128 stands for zero in the data rows.
Every row has a hidden score. In each pair, how much higher is the second row's than the first's? 15 means about the same, 30 much higher and 0 much lower. The score is a weighted sum of the row's numbers plus the product of two more (or one squared), each taken from its middle value.
(109, 120, 107, 127, 156, 107, 147, 135, 100, 131, 140, 114, 160, 149)
(148, 95, 106, 123, 175, 110, 140, 157, 82, 110, 162, 95, 163, 156) -> 14
(138, 118, 114, 116, 135, 112, 140, 143, 118, 119, 133, 113, 129, 134)
(145, 91, 127, 180, 103, 165, 114, 150, 100, 132, 120, 137, 122, 150) -> 26
(128, 129, 126, 109, 128, 115, 133, 138, 128, 123, 132, 115, 127, 140)
(130, 110, 128, 117, 139, 129, 141, 149, 120, 103, 142, 108, 122, 127) -> 12
(116, 176, 188, 155, 92, 184, 87, 90, 182, 133, 111, 178, 79, 148)
(117, 159, 147, 108, 79, 132, 125, 118, 173, 120, 103, 135, 61, 107) -> 16
(153, 104, 111, 123, 167, 97, 145, 154, 91, 114, 157, 98, 159, 162)
(115, 128, 125, 125, 127, 118, 121, 123, 129, 138, 119, 128, 132, 127) -> 17
(145, 100, 94, 109, 182, 78, 140, 138, 82, 121, 158, 103, 197, 153)
(146, 116, 136, 110, 142, 114, 135, 150, 120, 104, 151, 105, 124, 138) -> 11
(124, 123, 130, 128, 126, 130, 114, 128, 134, 132, 120, 129, 125, 124)
(85, 140, 126, 172, 90, 138, 96, 79, 180, 189, 74, 174, 97, 81) -> 15
(121, 125, 116, 158, 118, 142, 135, 124, 110, 138, 118, 141, 127, 134)
(106, 96, 92, 151, 145, 124, 174, 113, 103, 154, 153, 124, 122, 86) -> 15
(121, 144, 135, 139, 96, 148, 118, 117, 153, 141, 107, 145, 120, 117)
(131, 124, 124, 130, 132, 140, 138, 135, 124, 116, 132, 123, 136, 126) -> 13
(176, 100, 132, 114, 162, 121, 140, 186, 94, 84, 171, 76, 131, 164)
(100, 166, 179, 176, 103, 186, 108, 83, 166, 133, 115, 178, 96, 118) -> 25
(118, 120, 104, 134, 177, 109, 137, 125, 91, 144, 146, 134, 181, 158)
(131, 126, 142, 129, 119, 145, 123, 139, 127, 111, 126, 132, 129, 125) -> 20
(114, 135, 137, 139, 110, 130, 98, 104, 149, 151, 93, 146, 123, 104)
(124, 128, 116, 120, 140, 125, 134, 131, 117, 131, 129, 123, 132, 125) -> 15
(129, 124, 130, 125, 129, 130, 126, 129, 131, 128, 126, 124, 128, 128)
(126, 124, 129, 127, 132, 131, 133, 131, 124, 120, 134, 126, 132, 132) -> 15
(126, 129, 135, 126, 125, 130, 116, 127, 130, 128, 125, 132, 137, 129)
(114, 138, 116, 60, 129, 78, 167, 116, 137, 102, 145, 105, 126, 104) -> 16
(96, 123, 116, 152, 142, 122, 113, 104, 120, 162, 111, 147, 136, 119)
(112, 123, 117, 149, 114, 146, 114, 123, 140, 158, 107, 143, 132, 91) -> 14
(138, 125, 129, 114, 128, 120, 122, 140, 133, 120, 121, 117, 117, 144)
(97, 173, 138, 135, 88, 141, 118, 70, 179, 162, 96, 171, 125, 80) -> 12
(85, 138, 103, 171, 108, 138, 108, 78, 157, 182, 96, 172, 135, 78)
(131, 134, 139, 130, 119, 133, 129, 131, 134, 120, 119, 124, 122, 130) -> 12
(142, 151, 143, 138, 95, 149, 109, 104, 157, 134, 111, 151, 115, 94)
(109, 162, 184, 165, 84, 189, 98, 85, 171, 130, 109, 177, 82, 127) -> 24
(123, 128, 126, 126, 133, 131, 132, 130, 120, 126, 128, 123, 129, 127)
(145, 109, 135, 114, 142, 138, 141, 147, 120, 98, 153, 113, 141, 134) -> 14
(109, 140, 140, 141, 108, 136, 93, 104, 143, 154, 94, 153, 123, 107)
(127, 127, 117, 130, 125, 130, 124, 131, 129, 127, 124, 127, 125, 119) -> 13
(120, 170, 146, 70, 149, 98, 123, 112, 172, 128, 130, 123, 119, 108)
(84, 147, 139, 165, 69, 159, 104, 79, 192, 177, 72, 176, 56, 71) -> 28
(138, 107, 117, 106, 146, 108, 147, 154, 114, 102, 158, 100, 140, 140)
(135, 123, 118, 117, 135, 114, 145, 132, 124, 117, 146, 112, 141, 128) -> 14
(143, 153, 160, 119, 71, 165, 122, 138, 165, 105, 109, 125, 65, 106)
(147, 113, 125, 114, 133, 124, 163, 156, 119, 110, 161, 104, 118, 146) -> 15
(128, 123, 120, 130, 125, 127, 121, 120, 130, 139, 127, 132, 136, 116)
(125, 138, 139, 148, 104, 126, 88, 98, 149, 161, 83, 154, 109, 116) -> 15
(128, 120, 105, 106, 143, 97, 168, 151, 107, 108, 156, 105, 157, 149)
(188, 72, 112, 122, 194, 124, 133, 196, 61, 74, 188, 77, 166, 168) -> 18
(96, 177, 150, 115, 63, 142, 124, 84, 191, 141, 84, 162, 66, 74)
(170, 127, 146, 91, 117, 156, 151, 177, 113, 74, 159, 101, 111, 146) -> 17
(117, 128, 117, 131, 140, 113, 133, 130, 115, 131, 129, 124, 135, 141)
(132, 120, 123, 132, 131, 137, 138, 139, 124, 112, 138, 125, 134, 122) -> 17
(125, 128, 123, 127, 124, 125, 139, 130, 124, 129, 132, 124, 139, 127)
(127, 133, 128, 127, 128, 134, 122, 123, 128, 135, 134, 134, 146, 132) -> 17
(101, 134, 137, 166, 112, 147, 120, 91, 155, 160, 110, 159, 111, 90)
(127, 129, 124, 126, 133, 117, 139, 128, 126, 126, 135, 123, 150, 127) -> 14
(130, 134, 124, 120, 134, 131, 145, 132, 115, 114, 146, 117, 144, 135)
(140, 101, 119, 147, 128, 135, 147, 141, 104, 115, 150, 115, 152, 138) -> 15
(128, 120, 136, 123, 124, 116, 124, 128, 134, 132, 117, 125, 124, 136)
(113, 138, 145, 138, 91, 146, 105, 115, 167, 143, 89, 153, 94, 106) -> 19
(104, 121, 113, 156, 144, 121, 120, 101, 126, 165, 117, 151, 127, 117)
(132, 132, 129, 114, 128, 106, 119, 130, 127, 126, 119, 120, 132, 136) -> 10
(133, 131, 130, 123, 132, 111, 135, 121, 118, 127, 132, 126, 122, 141)
(108, 149, 133, 155, 103, 150, 107, 97, 156, 157, 95, 167, 132, 107) -> 14
(112, 151, 141, 141, 98, 147, 113, 115, 158, 142, 102, 154, 93, 104)
(130, 127, 130, 126, 127, 133, 131, 130, 123, 119, 129, 123, 130, 131) -> 9
(130, 129, 137, 123, 109, 132, 118, 131, 137, 127, 112, 126, 114, 128)
(152, 137, 141, 95, 95, 116, 156, 160, 136, 79, 140, 92, 91, 129) -> 14
(112, 120, 105, 148, 142, 114, 119, 114, 119, 146, 115, 143, 148, 130)
(158, 130, 159, 109, 142, 150, 96, 144, 152, 120, 123, 119, 101, 137) -> 9
(144, 110, 130, 106, 151, 120, 142, 150, 124, 101, 161, 102, 137, 136)
(127, 128, 127, 122, 123, 126, 126, 132, 126, 124, 128, 127, 126, 129) -> 17
(127, 135, 125, 118, 139, 120, 135, 128, 122, 124, 133, 121, 132, 132)
(144, 136, 153, 182, 115, 192, 74, 132, 138, 166, 92, 162, 137, 127) -> 17
(107, 121, 118, 159, 132, 136, 118, 103, 134, 159, 120, 156, 123, 107)
(95, 101, 102, 167, 121, 140, 167, 100, 116, 162, 145, 139, 111, 75) -> 11
(135, 104, 117, 103, 143, 116, 141, 156, 122, 104, 149, 99, 126, 140)
(123, 158, 152, 167, 115, 173, 85, 102, 159, 169, 91, 170, 133, 107) -> 9
(142, 141, 140, 86, 110, 112, 171, 175, 118, 70, 150, 82, 88, 139)
(134, 105, 116, 126, 150, 107, 135, 139, 117, 117, 141, 113, 117, 135) -> 19
(155, 124, 167, 120, 144, 148, 83, 137, 154, 127, 121, 125, 104, 135)
(132, 147, 154, 181, 112, 182, 71, 112, 148, 167, 89, 169, 133, 108) -> 17
(142, 108, 126, 101, 149, 106, 143, 149, 123, 104, 155, 100, 134, 143)
(134, 114, 122, 163, 113, 135, 129, 119, 111, 136, 123, 135, 124, 132) -> 17
(153, 98, 118, 130, 152, 126, 137, 160, 105, 101, 156, 103, 140, 146)
(130, 144, 148, 139, 111, 133, 105, 110, 153, 141, 101, 146, 120, 135) -> 11
(150, 119, 131, 94, 149, 105, 124, 147, 127, 109, 128, 110, 130, 163)
(119, 149, 146, 140, 101, 155, 112, 110, 150, 137, 107, 156, 102, 123) -> 20
(134, 128, 134, 112, 129, 119, 123, 126, 130, 133, 123, 124, 121, 135)
(131, 128, 129, 119, 128, 126, 126, 134, 130, 122, 126, 118, 137, 133) -> 16
(136, 118, 132, 114, 132, 126, 134, 137, 125, 114, 135, 115, 124, 132)
(139, 115, 121, 107, 146, 120, 142, 151, 113, 105, 150, 102, 120, 132) -> 16
(117, 115, 118, 141, 136, 130, 118, 125, 119, 133, 124, 137, 133, 128)
(89, 145, 124, 164, 102, 152, 101, 99, 160, 162, 90, 164, 103, 88) -> 16
(158, 116, 116, 80, 169, 108, 159, 171, 89, 84, 181, 91, 146, 167)
(124, 148, 145, 128, 123, 129, 120, 126, 133, 123, 121, 134, 130, 146) -> 11
(125, 127, 127, 122, 127, 127, 123, 125, 135, 132, 121, 125, 136, 130)
(139, 130, 138, 98, 139, 132, 146, 139, 126, 108, 147, 109, 131, 140) -> 16
(133, 124, 121, 107, 130, 118, 138, 139, 122, 118, 127, 113, 121, 134)
(175, 100, 133, 114, 148, 116, 152, 181, 106, 90, 166, 84, 123, 161) -> 14
(87, 125, 106, 168, 131, 128, 104, 72, 148, 190, 103, 173, 157, 92)
(134, 120, 127, 113, 138, 116, 146, 138, 119, 112, 141, 111, 128, 135) -> 15
(105, 125, 115, 156, 120, 127, 115, 96, 141, 172, 107, 154, 115, 108)
(133, 132, 125, 115, 141, 119, 126, 125, 123, 132, 132, 127, 143, 140) -> 14
(107, 122, 96, 141, 165, 94, 136, 116, 94, 155, 138, 133, 169, 150)
(133, 137, 132, 118, 125, 119, 122, 126, 131, 131, 122, 129, 134, 136) -> 16
(133, 124, 114, 118, 143, 118, 145, 142, 111, 116, 140, 109, 129, 126)
(116, 124, 121, 137, 136, 128, 130, 128, 125, 131, 126, 129, 138, 126) -> 15
(149, 113, 138, 172, 122, 190, 101, 153, 114, 133, 120, 142, 124, 147)
(133, 128, 123, 120, 138, 109, 143, 126, 125, 126, 142, 119, 154, 132) -> 10
(98, 176, 137, 120, 67, 145, 129, 80, 181, 141, 97, 163, 84, 71)
(109, 121, 100, 150, 167, 99, 117, 95, 110, 170, 129, 151, 189, 139) -> 14
(142, 128, 131, 115, 122, 126, 135, 140, 129, 110, 138, 117, 121, 133)
(101, 159, 158, 169, 53, 186, 116, 81, 194, 173, 78, 184, 46, 72) -> 25
(126, 146, 145, 139, 110, 144, 118, 118, 143, 140, 109, 145, 123, 121)
(153, 118, 123, 108, 153, 113, 145, 144, 104, 107, 160, 104, 152, 144) -> 19
(119, 113, 113, 130, 125, 126, 149, 132, 114, 117, 141, 124, 146, 126)
(140, 123, 139, 129, 130, 134, 126, 126, 139, 119, 133, 122, 128, 139) -> 10
(151, 104, 104, 116, 177, 86, 154, 150, 78, 102, 172, 91, 178, 155)
(128, 121, 131, 117, 111, 133, 120, 135, 136, 118, 110, 125, 118, 126) -> 16
(123, 92, 83, 142, 150, 108, 171, 119, 105, 148, 147, 113, 122, 98)
(141, 135, 136, 110, 129, 126, 136, 139, 128, 113, 139, 113, 120, 141) -> 14
(124, 136, 106, 101, 144, 86, 151, 148, 103, 111, 143, 101, 158, 150)
(114, 156, 151, 147, 100, 156, 104, 107, 157, 142, 99, 157, 96, 119) -> 8
(167, 121, 133, 100, 125, 150, 162, 163, 114, 69, 167, 100, 125, 123)
(127, 149, 141, 131, 121, 134, 113, 129, 138, 123, 118, 137, 124, 139) -> 13
(91, 132, 140, 184, 102, 165, 137, 74, 139, 160, 125, 167, 98, 81)
(119, 114, 109, 131, 152, 109, 135, 134, 98, 130, 144, 120, 156, 150) -> 7
(150, 97, 119, 123, 163, 112, 140, 157, 98, 108, 155, 101, 148, 157)
(126, 124, 114, 124, 137, 110, 149, 139, 114, 119, 139, 110, 140, 140) -> 15
(153, 118, 107, 98, 166, 86, 161, 151, 83, 106, 169, 94, 176, 163)
(128, 150, 141, 141, 100, 137, 100, 95, 152, 156, 94, 157, 128, 104) -> 5
(144, 112, 116, 114, 143, 125, 170, 161, 113, 108, 166, 104, 125, 145)
(130, 127, 130, 114, 132, 116, 125, 125, 129, 131, 125, 119, 136, 140) -> 21
(135, 111, 143, 161, 126, 158, 114, 119, 119, 134, 127, 135, 126, 128)
(146, 98, 104, 113, 184, 77, 142, 153, 78, 107, 164, 90, 157, 158) -> 15
(110, 145, 116, 59, 125, 69, 185, 121, 133, 97, 154, 95, 119, 115)
(140, 101, 114, 118, 150, 128, 147, 158, 100, 102, 155, 103, 141, 144) -> 11
(127, 128, 122, 127, 135, 116, 128, 129, 126, 127, 127, 124, 136, 133)
(143, 137, 141, 81, 114, 118, 167, 178, 118, 81, 161, 82, 95, 156) -> 28
(142, 114, 121, 105, 138, 104, 140, 144, 129, 137, 129, 109, 120, 150)
(136, 133, 126, 117, 131, 105, 127, 129, 124, 132, 125, 122, 124, 134) -> 11
(129, 133, 129, 120, 137, 138, 131, 129, 127, 122, 134, 125, 139, 128)
(146, 113, 122, 115, 145, 124, 145, 150, 107, 102, 148, 107, 126, 131) -> 19
(128, 153, 158, 142, 107, 150, 105, 111, 154, 135, 103, 157, 107, 125)
(145, 131, 140, 100, 139, 120, 117, 151, 124, 99, 135, 113, 132, 162) -> 13
(96, 140, 135, 160, 107, 149, 113, 93, 151, 162, 100, 159, 117, 90)
(118, 126, 124, 137, 135, 115, 118, 113, 133, 150, 113, 138, 142, 136) -> 13
(146, 98, 104, 105, 155, 108, 149, 163, 107, 94, 163, 99, 137, 136)
(165, 132, 157, 94, 100, 168, 142, 173, 130, 76, 140, 107, 93, 147) -> 13
(156, 114, 150, 141, 136, 158, 97, 134, 140, 126, 126, 130, 115, 122)
(105, 117, 107, 143, 163, 99, 105, 100, 110, 163, 125, 142, 162, 127) -> 16
(113, 119, 104, 135, 169, 108, 138, 134, 89, 139, 145, 128, 180, 159)
(156, 154, 162, 87, 97, 151, 141, 164, 133, 95, 130, 107, 74, 139) -> 17
(92, 148, 153, 174, 112, 164, 131, 72, 148, 150, 124, 167, 111, 95)
(186, 82, 126, 121, 176, 111, 125, 189, 90, 89, 168, 75, 146, 166) -> 14
(97, 156, 160, 174, 70, 196, 125, 82, 172, 167, 90, 183, 65, 64)
(141, 145, 149, 93, 115, 105, 134, 131, 140, 123, 125, 115, 108, 139) -> 5
(129, 125, 123, 127, 128, 132, 135, 133, 121, 120, 134, 124, 129, 123)
(101, 117, 97, 158, 156, 108, 113, 91, 119, 170, 125, 156, 188, 125) -> 13
(120, 148, 132, 128, 126, 143, 113, 134, 142, 138, 116, 141, 129, 121)
(171, 109, 127, 98, 140, 121, 145, 165, 110, 92, 155, 96, 128, 153) -> 16
(129, 121, 119, 115, 136, 135, 146, 137, 118, 117, 144, 113, 140, 120)
(125, 125, 119, 122, 132, 119, 150, 130, 116, 121, 141, 120, 144, 132) -> 13
(139, 111, 118, 107, 144, 101, 135, 150, 110, 120, 138, 104, 131, 150)
(105, 119, 111, 152, 138, 116, 108, 101, 130, 157, 123, 148, 151, 119) -> 12
(143, 129, 138, 116, 127, 137, 137, 141, 128, 106, 136, 117, 113, 131)
(108, 123, 109, 143, 111, 128, 116, 107, 135, 177, 97, 142, 127, 92) -> 21
(134, 104, 97, 125, 170, 76, 139, 132, 92, 123, 152, 102, 176, 143)
(128, 125, 123, 127, 126, 127, 125, 131, 128, 120, 129, 124, 128, 126) -> 14
(128, 124, 130, 120, 128, 127, 126, 133, 125, 118, 130, 124, 127, 135)
(129, 131, 128, 122, 128, 129, 125, 131, 132, 125, 123, 126, 127, 125) -> 13
(119, 126, 116, 122, 122, 111, 151, 124, 114, 122, 137, 122, 155, 130)
(140, 125, 140, 114, 144, 140, 121, 146, 139, 115, 136, 122, 119, 133) -> 10
(93, 150, 167, 183, 100, 186, 115, 79, 159, 138, 123, 173, 102, 105)
(131, 121, 131, 130, 135, 140, 142, 134, 121, 117, 146, 126, 143, 123) -> 8
(120, 138, 132, 122, 118, 150, 120, 124, 141, 129, 123, 138, 138, 110)
(148, 127, 145, 103, 148, 152, 105, 150, 143, 113, 130, 118, 110, 137) -> 13
(140, 112, 134, 164, 115, 140, 115, 118, 123, 137, 123, 138, 125, 135)
(124, 130, 130, 117, 121, 138, 129, 136, 125, 116, 122, 123, 123, 122) -> 16
(142, 95, 97, 95, 145, 75, 190, 179, 79, 76, 179, 77, 127, 171)
(161, 105, 123, 102, 155, 117, 157, 164, 87, 88, 169, 93, 164, 151) -> 15
(137, 135, 141, 112, 136, 126, 125, 144, 119, 105, 136, 118, 135, 150)
(132, 129, 127, 131, 125, 127, 125, 128, 120, 115, 132, 128, 129, 132) -> 17
